Rotation paths and how fast each direction turns (deg/step)
Each turn is a multiple of 5 degrees from 10 to 175, or 0.
Each row of a path follows its step; steps can be skipped.
Path 1:
step 0: [  2.2 -29.2  15.1   2.4 -10.7 -20.8   5.2 -31.7 -23.5  -5.7   9.5 -25.7
   4.9  -6.1  13.5  26.8 -41.8  20.9  11.6  25.0  14.9 -11.4  -3.4  10.4
  62.6 -23.1   5.7   3.7 -34.8  28.3   2.7 -18.7   8.1  22.4  30.0 -11.4
 -29.7 -17.1   5.8 -14.2 -47.7  20.6 -18.9]
step 3: [ 27.3   5.4  -8.2 -39.6   6.6  37.1 -24.0 -59.1   6.8  24.3  -2.8 -16.5
 -26.9 -14.2  10.1   0.1 -26.0  10.9 -26.5   9.6  -2.5  -4.3  -7.6  14.9
  14.8  -5.0  38.8  26.6 -15.7   6.0  32.2   8.2  31.1 -13.3 -15.2  51.1
  -6.0 -37.4   8.0  -8.3   9.0  -3.9  10.3]
step 4: [  9.5   3.2 -11.9  -0.7  -7.6  13.3 -63.8  13.9 -34.9 -12.6 -23.5  -3.6
   1.9  14.9  51.4  17.8 -38.2  25.9  46.6  20.3   2.2   1.7   6.6   9.4
  23.6  -1.9 -26.7 -11.4  -2.7  -1.5   6.3   7.8  16.7  22.4  33.9 -11.3
 -10.4  -1.8   8.4   8.0 -34.3  33.2   9.6]
step 5: [  4.0 -47.6  23.3 -40.7  13.3  -6.4 -45.9 -19.8 -18.0 -16.0 -21.1  -3.2
 -31.9  -4.6 -27.5  -2.6 -14.7  25.9 -19.4 -29.6  13.6 -29.0 -19.1 -10.5
 -14.7 -47.8  41.8   1.2   2.8   0.4  17.2 -22.6  19.3   7.3   6.6  -6.2
 -13.0   5.2 -12.6  -3.7 -15.8 -27.9 -17.6]
step 6: [-14.6  19.1  11.7 -35.6 -12.2   4.5 -12.3  -2.9  -2.5 -10.0  16.8   5.3
  47.0 -46.8  -4.5   2.1 -48.0  42.9   3.7  23.1   3.5 -16.6 -19.6  -7.9
  -2.9  12.6  -0.6  23.1 -51.0  11.0 -15.0 -18.7  21.6  -2.1  18.2  -4.6
  11.5 -11.1  -8.6  19.2 -10.4  47.2  27.4]
step 7: [ 34.0   4.0  33.3 -45.5  10.3   5.8 -28.4  -5.4 -18.8  52.8  14.2  15.9
 -33.2  -0.5  19.4  -7.7 -22.4  28.1   1.0  24.3  -6.1  35.0  -9.8  20.2
  18.6 -18.8  21.5  -0.5  19.5   6.9  45.7  -1.4  10.2  -8.1  -4.1 -14.9
  36.4 -23.3  -2.9   4.4  -8.4 -28.9  -8.7]
step 8: [  6.8  10.6  -5.9 -17.3  19.4  17.6 -29.2 -24.4   6.6 -46.7 -21.8 -35.0
  19.7  10.8   5.8  -3.7 -19.5  16.0  40.1  41.8  41.9 -15.2   4.0 -12.9
  42.1 -14.9  23.0 -11.3   2.6  -6.1  22.3 -25.5  -3.3  10.7  13.6  -3.8
 -33.8 -25.5  -7.7  21.1  15.9  33.3   3.7]
step 9: [  0.3 -15.7   0.2  -9.0  -0.8 -25.3 -33.2 -35.4 -22.7 -17.6   4.8  17.6
 -29.0 -30.8   4.7  34.3 -29.6  29.0 -26.1  19.7  12.1  -6.2  -4.6  15.3
  -7.6  -7.2  18.5  -6.6 -25.3 -20.8  15.2   2.1  18.1   4.6  11.4  -8.3
   5.2 -19.9   2.9 -71.3 -47.5 -21.8   4.6]
step 11: [ -1.0  -6.4  15.7 -43.5 -37.7  19.7  -3.4 -48.2 -45.0  26.0   1.1  20.8
 -11.4  11.9   3.9  -9.5 -38.5  -4.9 -13.9  37.9  -0.6 -20.5 -34.0 -19.4
  10.3 -19.2   8.5 -24.7   4.5   6.2  22.1 -27.6  11.8 -16.1  10.9  26.7
  21.0 -16.5 -23.2  -0.2 -17.7   8.2 -28.9]
[  2.8  -6.2   6.2   6.1  -1.4   4.4   8.0   8.1   3.8   8.2  -6.7  -6.6
  -5.4   4.1   3.6   1.1  -5.9   7.5   5.9  -4.1  -5.4   8.2  10.9  -0.2
  -9.3 -11.5   0.5  12.2  11.0 -18.9   5.8   4.6  -3.1   4.0  -0.4 -17.1
   5.9  -0.1 -12.5   0.1  -7.5   5.0   4.7] : 135
[  5.2  -2.1  -2.2   1.7   0.2   0.9  -1.8  -3.2  11.7  11.3   6.7  -0.4
  -3.0 -18.5  -2.0  -6.6  -8.9  -7.4   6.2   0.3   9.8  -0.4   8.5   6.4
   4.7   7.1  -5.5   8.6  -8.4   0.4 -10.1  19.0  11.4  -1.1  -2.4  -7.8
   4.0  -1.2  11.9  -4.4  -9.9   1.3  -6.8] : 120
[ -5.4   0.5 -11.6  -4.3   1.2  13.9  -0.2   7.9  19.4  -9.2  -5.5  -0.4
  -8.6   2.8  -0.6  -4.3   6.6   2.2   9.1   2.3   2.1  -6.4  -4.7 -11.9
   6.8   1.5   5.4  12.5  -1.7  -1.3  -9.2  -3.6  13.8  -0.6  -3.6   0.3
   2.2  -4.2  -3.8   3.8  12.8  -0.7  15.6] : 160
[  0.8   9.1   9.0  -0.2  -0.9   4.8  -0.2 -13.2   1.7  -3.3  -0.9   6.8
 -21.3   7.1 -10.2  -7.3  -2.1  -1.4 -10.1  -2.6  -4.6   6.7 -10.8  -2.2
  -4.0 -10.6  -3.3   4.6   0.8  -1.9   6.0   5.6   4.6  -4.3  -8.5   1.0
   1.2   0.5   6.4  -6.3  -5.6 -23.0   0.7] : 170
[ -1.4  -9.8 -14.8   2.3 -13.4   7.4   2.9  -9.7  -9.9  14.4 -13.8  -1.3
  -4.9  12.1   0.7   0.8  -1.1   6.3  -1.9 -10.8   0.1  -2.8   0.0  -3.1
  -2.2   0.0  -8.4  -0.4  -0.2  -6.1  -6.9   7.0   3.7  -1.7  -3.0  18.8
  -1.6   4.7   8.5  -5.3   2.8  12.1  -1.2] : 40
[ -5.5 -11.8  10.2   7.7   6.4   7.8   0.1  -2.9  -5.9   5.5  -0.4  15.5
  -2.5  -1.0  -5.0   0.7   2.2  -5.8  -2.2   3.5  -4.2  -7.6   0.2 -11.8
   5.8  -5.6   7.7   9.0  -4.3  11.1  -6.3  -4.4  -8.6   2.3   7.2  -1.4
  11.1  17.3   5.7   6.5 -12.9   7.5   8.1] : 70
[  1.6   1.1   3.5   2.9  -5.7   1.6   5.8 -11.1   9.3   2.4  -3.6  -9.0
   5.1  -5.6 -20.5   8.5  -7.9  -2.1 -11.1  14.4  -8.7  -9.1  13.4  -0.7
  -5.6  -0.3   2.7   0.1  -6.3  -1.4  -2.0 -12.1   7.4   6.3  -3.6   1.5
 -11.0   6.1  -7.5 -10.6   3.6   1.9   1.9] : 120
